Each named turn below is shown by a few rows before and after it. Which turns, in which order, take the first row of each later pair to the second? The first pair is answered.
turn zive:
[ -6   1   1  -1   5   8  19   9 -12   4  -7   6  -8] => [ -2   1   4   3  11   5  20  10 -11   7   1   7  -1]
[  3  -8   0 -17   0   6   6 -10 -20  -7 -15  -6   2] => [  6  -5   7 -16   6   4  13 -12 -18  -3 -10  -4   6]
[  5   0   6   5 -12   1  -5   1  25   1   8  18  -3] => [  3  -1   3   2 -16   2  -7   1  23  -1   3  17  -7]
[ 4 -1 -7  6 -8 -7 -6  3  0  0 -7 -4 -6] => [  0   1  -4   2  -9  -4  -1   0  -2   0 -12  -6  -9]
turn sef:
[ -4 -10  -1 -17  -7   4  -1   2  -6  14 -14  -7 -22] => [ -8 -10  -4 -14   1   3  -4   8  -1  18 -10  -8 -23]
[  5  -2   7   0 -18  -2   4   3  -6  -3  13   2   6] => [  0   2   9  -1 -19   0   3   5  -3  -2  14   2   1]
[ 10  -9   2  -3 -11   0 -11   4   3   1 -12   4  -2] => [  5  -7   3  -4 -13   0 -11   5   6   2 -13   3  -6]
[-16  14  -1 -12 -16   4   2  -9 -11  -9 -13  -6 -12] => [-26  15  -4  -8  -2   0  -7   4   1  -3  -1 -11 -17]
turn zuv:
[ -5   0   2   6   7 -10  -7  10  27   9  13  -5  -5] => [ -8  12  -4   3   8 -18  -1   8  11   0  21 -13   3]
[ 27  -9  -7   4  -1  -3   3 -10 -14  -9   1  -2  23] => [ 26 -22   2   8  -1   8  -9  -3  15   4  -9   8   6]
[-17  -7   2  -9  21  -2  -3  11   3  10  -6 -12  -6] => [-16  -2  -2 -10  20  -7  -1   9 -11   4  -2 -17   2]
[-9  8 12 -2  6  4  6  2  9  5  1  0 -8] => [-8 13  9 -4  6 -1 11 -1 -4 -1  4 -5  0]
turn vozu:
[-15   2   0   1  15   1  -6   9   2   6   5 -10  -5] => [ -7   6  -5   3   7  -7  -6   7   0  -2  17 -10   6]
[-21  14 -18 -15 -18   0   2   0 -23 -20  -2 -16 -10] => [-26  10  -4 -16   5   7  12   0 -27  -5 -10 -18 -15]
[  0 -18 -15   8   7  -5 -25   6  11  -3   5  -5  -7] => [ -2 -16  -1   8  30  -3 -10   4   4   9   5  -7  -1]
turn fituf:
[-29  -1   2 -15 -15  11   4  -7 -23  -9 -38  -7 -23] => [-33  -1   3 -15 -12  11   2  -3 -19  -8 -37  -8 -25]
[11 -8  2  0 -6  6 -2 -4 -4 -1 -8  8  7] => [  3 -12  -3   2   4   8 -11   6   4   4  -8   5  -1]
[ 18   2  -1  10 -20  -8   4  -4  11  -4   9   9   4] => [ 11  -6 -17  13 -11  -9 -12   8  11  -4   8   4   0]
[-10 -10  12  -6  18  18   8  -4 -13  17 -21  -2 -15] => [  2 -10  11  -7   8  15  14 -14 -24   8 -23   1  -5]
Now pairs of rows:
Between the rows of a pair lie two turns.
[ 22  -5  -7   3  -1  -9 -11   0  -1  -5   7   8  22] => [ 21 -12  -3   6  10  -5 -12   2   5   3   3  10  19] => fituf then sef
[-11  12  11  -8   5   4  -2   4   9   8   4  -5 -13] => [ 11  10  14  -5   1  -3   9 -10  -7   4   8   0   8] => sef then fituf
[ -2 -15   1   0   7  14 -11  -4   0  13 -25   7  -8] => [  2  -7  13   1  17  12   1  -7   1  21 -17   7  -2] => zive then zive
[-16  13  16  -4   7   6  28  -6 -10   2   1  -6   4] => [-18   5 -21   4 -14  -4 -11  12  -1 -16  10  -9   0] => vozu then fituf
[-19  -4 -10  -3  23   4 -14  16  -9   7  -7  -7 -16] => [-11   2 -27   0  -5  -8 -25  15  -5 -10   6  -3  -8] => vozu then vozu
[  3  14   4 -13 -29   0   8 -12   3 -11   4   1 -13] => [ -4  12  14 -14 -18   9  12 -11   7  -1  -4   1 -21] => zive then vozu
[ -6 -14 -13   4   7   5 -18  14   3   1  -3  -2  -5] => [ -2 -12 -12   7  18   0 -11  12  -5   3   2  -6   5] => vozu then zive
[  3  -1   7   1  -9   6 -13   7  15   6   4   6 -14] => [ 5  7 18  1  9  4  6  0  4 13 10  1 -2] => zive then vozu
[ 13  -5  13  -1  -6   8  13 -10   1   3  -6   6   0] => [  5   4  10  -2 -17   6  10  -6  12  -2   0   5  -7] => vozu then sef
[-12   9   2  -4  -2   1   0   5   5   1   2  -3 -10] => [  5   3   2  -5 -13  -1   6  -7  -6  -4  -3   3   1] => fituf then zuv
[16 -4  9  4 18 -3 12 -8 -9  4  9 -3 15] => [ 12 -14 -20   7  -4  -6 -19   6  -1 -10   7  -3   5] => fituf then vozu
[-14 -12 -16   9  15  -3 -31  22   4  -8   4  -1   2] => [  2 -16 -19   8  10  -7 -23   9 -20 -17  -1   0  18] => zuv then sef
[ -4  -7 -25   4  13  -6 -12   8 -14  -3  11  -2  -1] => [ -5  -7 -20   4  22  -3  -8   8 -15   2   8  -4   0] => vozu then vozu
[-8  5 10 -4 -2  8  9 -7 -2 -5 -3  2 -6] => [ -4  -2  -9   1   0  -1  -5   1 -12 -13   3  -3   3] => vozu then fituf
[ 14   6  -4  -2 -19 -13 -13  -9   6  -9  11  11  12] => [  3  13  10  -3 -10  -9  -9  -3  25   2  16  11   1] => fituf then fituf
[ -5   3  -1   6  -9   7  -7  -1  15  -6  -8  -6 -21] => [  5  12  11   4 -13   6  10 -15   7  -6  -8  -3 -11] => fituf then zive
[-12  -1 -16  -8 -11   9 -10   5  -9 -10 -14  -5 -17] => [-18   4  -1  -3  11   9  -8  14  13   7   1  -6 -20] => fituf then sef
[-11 -11  -3   2  40   2  -1   2 -13  14  -1 -18   5] => [ 10  10 -12   1 -27 -14  -6 -14   0 -18  21  -3  16] => fituf then vozu
[ 11   7  15   3 -12   1  12 -11   5  -1   3   6   6] => [  9  -5 -12   4 -17  -1  -8  -4 -11 -13  -8   1   4] => fituf then sef
[-11  -4  13   0  -5   2 -12   3  22  -5   7  -2  -3] => [ -4   4   5  -3  -5 -10  -2  -4  -7 -17  12  -9  16] => zuv then zuv
[ 11 -12 -16 -13 -12  -4  -3  -6  -6 -13 -30  10  -2] => [  0 -14  -7 -10  28   0   2   2  -7   6 -28   3  -2] => vozu then fituf
[ -4   4   5   1  13  -3   8   0  -2  13   6 -12  15] => [ 9 -4 -2  5  2 -4  3 -4 -9  7  2 -7 24] => zive then sef
[  9   8 -14  -3  -3  -1 -13  -6   5 -23  -7   1   4] => [ -5  20 -11  -5   8  -3 -10   0   9 -21   4  -7   1] => fituf then zuv
[ -9  -8   1   1   8   4  -3   3   3   4  -6   0 -10] => [  3 -11  -6   0  -3   1  -2  -5 -12  -4  -9   1   0] => fituf then fituf
[10  1 -6  4  7 -9 -3  1 -7  0 15 -4 14] => [  2  -1  -9   6   8  -6 -14  10   6   2  14  -3   3] => fituf then zive
[ 18  -7  -4   1 -11   3   0 -13  15  -4  -3   6  11] => [ -1   6  -2  -4 -18   5   1  -8  24  -6   0   2  -3] => sef then zuv
[-11  -4 -12  -5  22  -1  -1  10 -22   2   0 -14   4] => [-11   1 -22  -8  -2  -5  -7   8 -23 -11   0 -13   2] => vozu then zive
[ -3 -10   5   5   6   7 -12   8  15  17 -10   5 -13] => [  4 -18   2   5   7   8 -12   6   8  15 -16   7  -8] => sef then zive
[-17  13  -6  -3 -13   0 -10   7  14  -8   6  -1 -16] => [  3  13   7  -7  -4  -1  18 -15 -20  -8   0  -1   9] => vozu then fituf
[ 29   9  13  -2 -23  -2   3 -12   2   5 -11  16  21] => [ 18   3  21  -6 -17  10   4 -10   8  14 -27  17   5] => vozu then zive
[ 4  5 15  2  4  7  6  0 13  6 10  2 -4] => [  1   2  11   1  -5   9  -1   3  19   4   4   2 -12] => vozu then vozu
[ 8  5  6  5 -6 -4 -5  3 23  5 10  6 -2] => [ 12  -1  -2   7  -6  -5 -11   4  20   3   7   6   0] => zive then sef
[-18   0   0   7  11   4 -17  16  13   3   3  -8 -22] => [ 17 -22  -5  16  15  -2 -14   3 -15   2  -5  -1   8] => sef then sef
[  4 -19 -11  -8  22   6  -9  -4 -13  -8 -12  -3  -3] => [ -5  -9  -6 -17   3  11  -2 -11 -11 -15 -19  -1 -14] => sef then sef
[  8   1 -11   9  -9  -4 -17   5   3  -9  13  -1   8] => [-3 14 -2  6 -2 -4 -5  6  6 -4 22 -6  6] => fituf then zuv
[ -4  13  19  -1  -1   1  15   3  18   7  -3   7 -10] => [ 20   6   6   3  -7  -9  14  -6 -10  -6  -1  10  15] => sef then fituf
[-16   0  12 -18  37  15  12   4 -19  20 -18 -18  -4] => [ 11  13 -25 -11 -15 -17  -7  -1 -23 -20  20 -14  27] => vozu then zive
[ -6   6   7 -13  -9   0   6   3  12   6   0   9  -1] => [  4  -1  -9 -11 -10  -7   1   1 -10  -3   0   6  13] => vozu then fituf
[  9  -4 -15   2 -27   0  -8  -2  13  -8   2   9  -5] => [  4   1  -3   1 -26   4   0  -3  22  -3   4  11  -9] => fituf then fituf
[ -4   6  25  -2  23  -2  32  -5 -19  12  -1 -12  -9] => [ 33  -6  -1   7 -33 -16   3 -10  -5 -17   7   7   6] => vozu then zuv
[-11  13   3  -9 -15   9   3   4  18  -7  -9  -3 -17] => [-9 14  8 -1 12  4  3 12 24  7  7 -7 -9] => zive then sef
[ 8 -4 -5  8 19 14 -1  8 -6  8 -5  0  9] => [  4  -9 -14   6   4  16 -13  10   1   1 -11   2  -1] => vozu then vozu
[  6   6  -2  -4  -7  -1   9 -14 -20  -8 -26  -3   5] => [  9   6  -6  -4 -21  -3   3 -13 -11 -14 -21   0   4] => zive then vozu
[  1 -12   8   4  26   7  -2   3  -4  12  -5   2   7] => [ 15  -1  -5   2 -14  -5  -4  -9  -9 -12   5   7  17] => vozu then sef
[-6  2 20  3 17 17  6 -4 -7 11 -3 -7 -8] => [ 13   3  -1  13 -12  -2 -12  -1   1  -9  23  -1   8] => zive then vozu
[  1  -4  -7   2 -13  -2 -10  -8   0  -9  -5  -7  -3] => [-11   3  -1  -2  -8   1  -6  -4   5  -3  -4 -10 -11] => zive then sef
[-10  -2  21   3   6  -4  -2   1  34   7   3  13  -4] => [ -9  -9  11   6   0  -6 -15   5  34   3   2  15  -5] => zive then zive
[ 18 -13 -10   2  -3  -2   1 -14 -29  -8  -9   3  11] => [  6  -9   1  -6 -24  10   2 -17  -8  -7 -22   9 -10] => sef then zuv
[-16   8   1  -7  -7   5   4   4   9   2  -2   0 -12] => [-8 11  7  0  5  0 10  4 13  7 11  1 -2] => zive then zive
[-6  7  8  0 -1 -3 -7 -9  2  6 15 -9 14] => [ -9  -2  -1   3  -5  -1 -21  -2   9   6   9  -7   5] => vozu then sef
[  3  12  -4  -6  -9  -1  19  -8 -17  -5 -13 -10  -4] => [ -3  10   3  -6 -12   8  15  -5  -1  -1 -19  -5 -17] => zuv then sef
[ -4  15 -20  -3  -7 -12 -10  -2 -11 -15  11  -7  12] => [ -6  28   5  -7  -9  -6  10 -10   4  -7  15  -1   7] => fituf then fituf
[  3 -16   7   2  19   8   0   1  -2  17 -11   4   0] => [ 17   1   1  -2 -15  -6   8 -11  -9  -6   5   7  15] => vozu then sef
[-13   7  -6   1  -6  -4  -7  12  16  -4  11   1  -9] => [  9  -1 -12   3  -7 -11   0   0 -13 -12   8   1  13] => zuv then zuv
[10 -7 22 17  0 -2 19  8 10  6 -5 11 22] => [ 11 -18   4  22   1  -5  -1  17  12   2  -4  10  22] => zive then fituf
[-3  4  9 -2 -1  6  6 -3  7  5 -3 -3 -4] => [ -2   5   4  -1 -11   4   0  -3  10  -2  -1  -1  -4] => vozu then vozu
[17 -9  9  8 25  2  9 -9 -5 14  3  7 21] => [  2   9  20  -8 -10  13  22 -23  -3   2 -11   9   1] => sef then sef
[ 17   8   6  -6 -15 -11  10 -10 -23  -9  10   0  22] => [-11 -11 -13   2  19  -5 -23  23  -8   3   5 -14  -1] => fituf then vozu
[16  3  8  2  5 -5 11 -8 -3  2 11  2 16] => [ 17  -8 -12   4 -10  -6 -11   0  -1  -7   2   4  11] => zive then zive
[ 16   9 -17   8 -19 -16   2  -7  -9 -12   6   0  13] => [ 10  -8 -24  17  11 -14 -16  11   2   2   7  -3   9] => fituf then sef
[ -3  -3 -14   8   2 -10  -4  -7 -22 -15  -6  -9  17] => [-16   9  -8  13  13 -14  -6   4   5  -6  17 -11  11] => fituf then vozu
[-15   8  -5  -7  -9   1   2   5  -6  -6  -3 -10  -8] => [-12  13  -5  -7  -8  -6   6   2 -10  -7   6 -11   2] => vozu then vozu
[-15  -2  -5  -9   4  14  -2  -1  -9  -2 -20  -3 -17] => [-20   1  -8  -7  12   9  -3   4 -10  -1 -11  -9 -14] => zuv then sef
